In the rows, zero is written as 128.
Rows swapped in pairs by one turn or mirror: which row each one swaps with
Bige: [128 173 119 122 138 137 110 109  82 110 118 108 109 115 149 116 119  88
 133]
Vugur: [ 75 131 121 133 130 117 152 126 141 143 117 112 121 157 158  91 125 118
 136]
met: [108  86 121 143 156 167 136 141 131 124 117 131 146 159 108 143 115 173
 124]
rog: [128  99 101 141 129  89 136 152 164  95  98 123 155 121 123 102 102 136
 146]
gamu: [174 165 131  98 142 143 130 154 124 121 135 145  95 106 109 172 132 134
 117]
Gevez: [ 76 142 130 138 125 112 143 124 146 140 122 121 119 158 155  91 127 125
 133]
sigas: [161 161 129 110 163 145 128 161 103 123 140 157 111 111 110 174 111 140
 103]
Ziz: [128 165 103 114 141 151 104 100  76 102 130  98 106 114 141 110 119 101
 140]
depib: [120  72 127 163 163 101 125 138 115 120 145 128  93 130 121 169 126 130
 145]
zir: [ 71 135 128 135 123 114 142 119 149 138 124 113 122 151 149  92 128 118
 123]
kel: [ 75 135 135 127 118 114 139 120 149 140 113 119 132 150 151  92 133 130
 134]
zav: [125 104 118 135 140 160 144 159 143 144 130 109 140 152 100 147 107 178
 131]
gamor: [145 110 116  95 147  98 140 136  87  87 132 118 153 117 139 157 157 165
 109]
pizag: [138  99 118  94 138 112 144 128  89  92 135 108 139 107 145 168 163 159
 103]
Sepi: [ 79 138 142 135 105 114 141 121 149 136 127 122 128 149 154  94 136 126
 134]
golot: [133 168 110 115 150 145 116  94  90 108 129 116 106 109 141 118 115  81
 151]
febu: [127  99 109 153 140 133 141 104 161 146 144 131 108 159 122 110 117 119
  96]
vobip: [146 122 122  79 138 119 113 136 133  65 132 143 108  96 164 146  89 125
 145]
lonop: [140  88 113 134 130  94 129 150 172  89 112 111 151 117 129 104 101 142
 151]
Mina: [ 75 134 130 133 126 109 140 121 150 137 115 121 111 159 161  95 130 125
 124]
gusim: [118  64 132 150 151  93 102 136 117 135 143 129  95 139 125 159 122 121
 158]
sud: [135 159 103 112 142 140 124  94  78 107 131 118 114 113 136 105 120  88
 142]
Vesug: [136 158 120 113 136 150 114  99  79 109 124 114 118 106 148 114 120  83
 146]
bolo: [153 141 117  82 122 128  94 134 139  68 139 145 118 106 166 140 113 120
 147]
meted: [138 110 117  86 151 103 138 125  96  86 139 110 152 127 138 161 170 145
 107]
Setel: [127 108 102 139 130 124 146  97 152 152 133 115  99 171 137 122 122 116
  95]
bivit: [138  99 119  92 153 112 126 131  92  98 139 113 132 108 141 158 170 165
 102]
kila: [118 108  95 140 135 152 139 141 146 137 103 130 136 158 101 148 111 179
 145]
bivon: [151 143 153 108 166 148 129 152 110 109 151 131  97 105  92 162 124 124
  96]
reluv: [114 107 105 149 120 155 115 147 148 120 143 132 161 155 110 156 128 166
 157]
lis: [133 103 128  95 149  95 137 132  87  96 141 111 143 115 134 154 166 160
 106]
Sak: [162 149 123 132 152 124 144 160 134 112 139 136 128  92 104 194 124 119
 107]
Veliv: [124  91 108 139 138 177 129 138 148 140 124 118 146 144  94 144 101 155
 142]
Pifa: [137 165 117 108 135 148 122 102  72 109 123 103 110 111 140 111 124  89
 143]
tufu: [117 104 101 132 122 100 132 153 171  94 106 121 155 113 116 113  91 117
 157]
mer: [152 154 113  87 146 125 136 159 115 124 155 162 114  93  89 156 133 120
 121]
ratup: [145 161 142 100 154 142 132 151 130 111 140 162 115 100 113 168 117 132
  90]
gan: [126  68 116 163 155  94 112 136 121 129 145 132  88 133 124 161 122 131
 137]
Lezi: [120  84  93 111 136 155 111 150 143 151 123 134 144 132 120 159 109 176
 124]
fuli: [130 105 109 144 127 105 138 156 167  97 107 110 162 118 127 116  91 128
 155]
fele: [148 138 137 124 100 139 136  97  77 119 102 126 120 121 139 153 119 108
  99]
kelov: [ 77 139 136 138 125 112 160 136 140 139 119 123 121 149 155  99 141 116
 135]
retuv: [110 108 104 123 131 152 128 149 151 139 112 129 141 168 104 144 119 170
 155]
Kupof: [153 132 122  79 126 134 105 138 135  75 140 132 105  96 168 148  98 115
 149]
Pov: [122  73 127 153 163  98 118 135 111 117 156 130  95 139 130 165 126 126
 156]
Rikog: [138 138 109  67 137 128  99 149 137  84 137 143 115  94 164 137  89 121
 137]
sunul: [131  70 128 151 154  99 110 141 125 126 165 126  88 137 128 157 113 131
 158]
bedu: [144 136 144 109  98 154 141 101  76 107 120 135 134 108 134 153 118 115
  91]
Vup: [144 162 113 116 137 145 121  99  77 106 116  95 111 109 138 117 124  89
 144]
Por: [162 174 130  99 146 134 121 151 124 107 133 141 101 114  96 171 130 109
 122]
pevik: [149 135 107  75 136 134  93 147 152  78 134 139 122 101 167 134 107 111
 140]
reka: [120  96 100 127 120  88 142 144 165  97 108 126 138 121 110 100 101 123
 158]

ratup is swapped with Veliv
gamu is swapped with kila
fele is swapped with Setel
bivon is swapped with met
Sak is swapped with Lezi
reluv is swapped with mer

Rows swapped in pairs by one turn or mirror: which row each one swaps with
Murom: [159  94  97 179 129 160 147 175 115 121 133 118 128 144 115 178]
Refu: [175 136 147 125  88 136 131 160 140  98 157 146 151 145 124 159]
lenus: [165 115 110 139 160 149 121 135 113 111 105  97 136 133 164 185]
tuf: [188 145 145 132 105 127 121 143 138 103 151 147 159 151 143 152]
vesa: [151  92 102 174  91 151 102 156 134  94 125 110 187 163  86 195]
Raz: [148  80 129 173  84 186 115 144  53 123 144 122 181 165 128 145]
bis: [162 114 103 149 157 144 118 152 111 103 109 108 126 139 154 188]
seped: [189 129 115 159 126 139 104 122 153 113 156 118 202 155 136 141]
vod: [164 153 105 140 127 198 104 173 118 110  86 100 203 144 111 172]
Kubu: [182 152 130 138 116 138 110 128 156 107 141 131 202 155 141 145]
Simu: [134 132 128 156 136 170 156 169  96  83 102 132 140 169 106 172]
Tarom: [136  89 124 133  63 172 103 154  66 104 134 129 149 187 138 146]
toma: [130  91 142 162 164 164 142 149 143 104 148 116 158 153 156 175]
Tazed: [148 113 127 159 114 156 149 189 123 105 145 144 125 143 118 180]
lenud: [185 138 132 128 105 131 103 146 151 108 162 136 188 157 159 141]
vev: [150 153 100 141 130 201 103 170 111 109  78 106 203 150 107 170]
fubof: [186 125 101 170 129 147 100 124 148  97 130 111 216 157 149 152]
vek: [206 136 104 154 141 178 137 169  97 120 136  91 176 162 160 205]
dobi: [134 102 120 141  91 188 173 152  81  80 116 109 170 180 104 150]
Vateg: [202 133  98 145 132 189 128 158 119 132 162  77 195 175 161 170]
Rogo: [110 146 117 120 125 148 124 137  61 122 148 147 186 175 148 154]
fales: [190 119 107 172 153 160 129 128 132 114 128  92 207 128 126 143]
Fub: [146 112 131 200 107 185 105 127  81 115 153  90 186 185 160 142]
nudiz: [164 105 113 142  99 222 117 171  87 121 150 115 235 145 123 173]
Tek: [126 142 108 108 114 162 108 146  70 126 143 160 197 177 132 160]
Dipu: [144  96 102 105  88 200 118 171  78 103 136  91 150 177 147 151]
gemi: [ 95 121 112 135 117 152 154 158  82  95 134 110 168 175 169 138]
Pefuz: [152 134 113 143  92 200  99 149  74 114 136 148 227 165 120 173]
beda: [142 144 103 118 121 206 109 170 126 119 104  72 181 163 122 145]
lizu: [158 149 116 132 109 179 110 154  72 127 154 162 216 178 118 172]
Kupe: [138  70 113 156 105 136  98 149 144 101 131 109 194 155 101 170]
Feze: [116 108 129 135 123 177 158 160 128 102 163 102 154 186 176 165]
tifu: [167 127  99 159  99 210  94 155  87 123 147 145 224 170 118 168]
Manu: [157  97 106 101  89 204 114 186  79 103 138  98 150 179 127 156]
vit: [143  69 124 167 116 127 108 134 135 106 120 115 185 139 124 162]
pusaf: [145 159 110 130 107 169 104 145  67 127 132 172 196 168 122 169]
Tezum: [154 103 135 197  96 185 116 119  59 119 145 116 185 168 146 158]
bap: [142  87 117 158 130 121 102 131 119 111 122 133 136 152 148 177]
Gusob: [110  98 118 143 106 184 134 175  87  89 121  82 176 163 179 139]
sel: [207 124 100 145 129 182 137 159 116 128 162  81 187 180 168 172]

lenud is swapped with pusaf
vesa is swapped with Fub
Simu is swapped with Feze
Manu is swapped with lenus

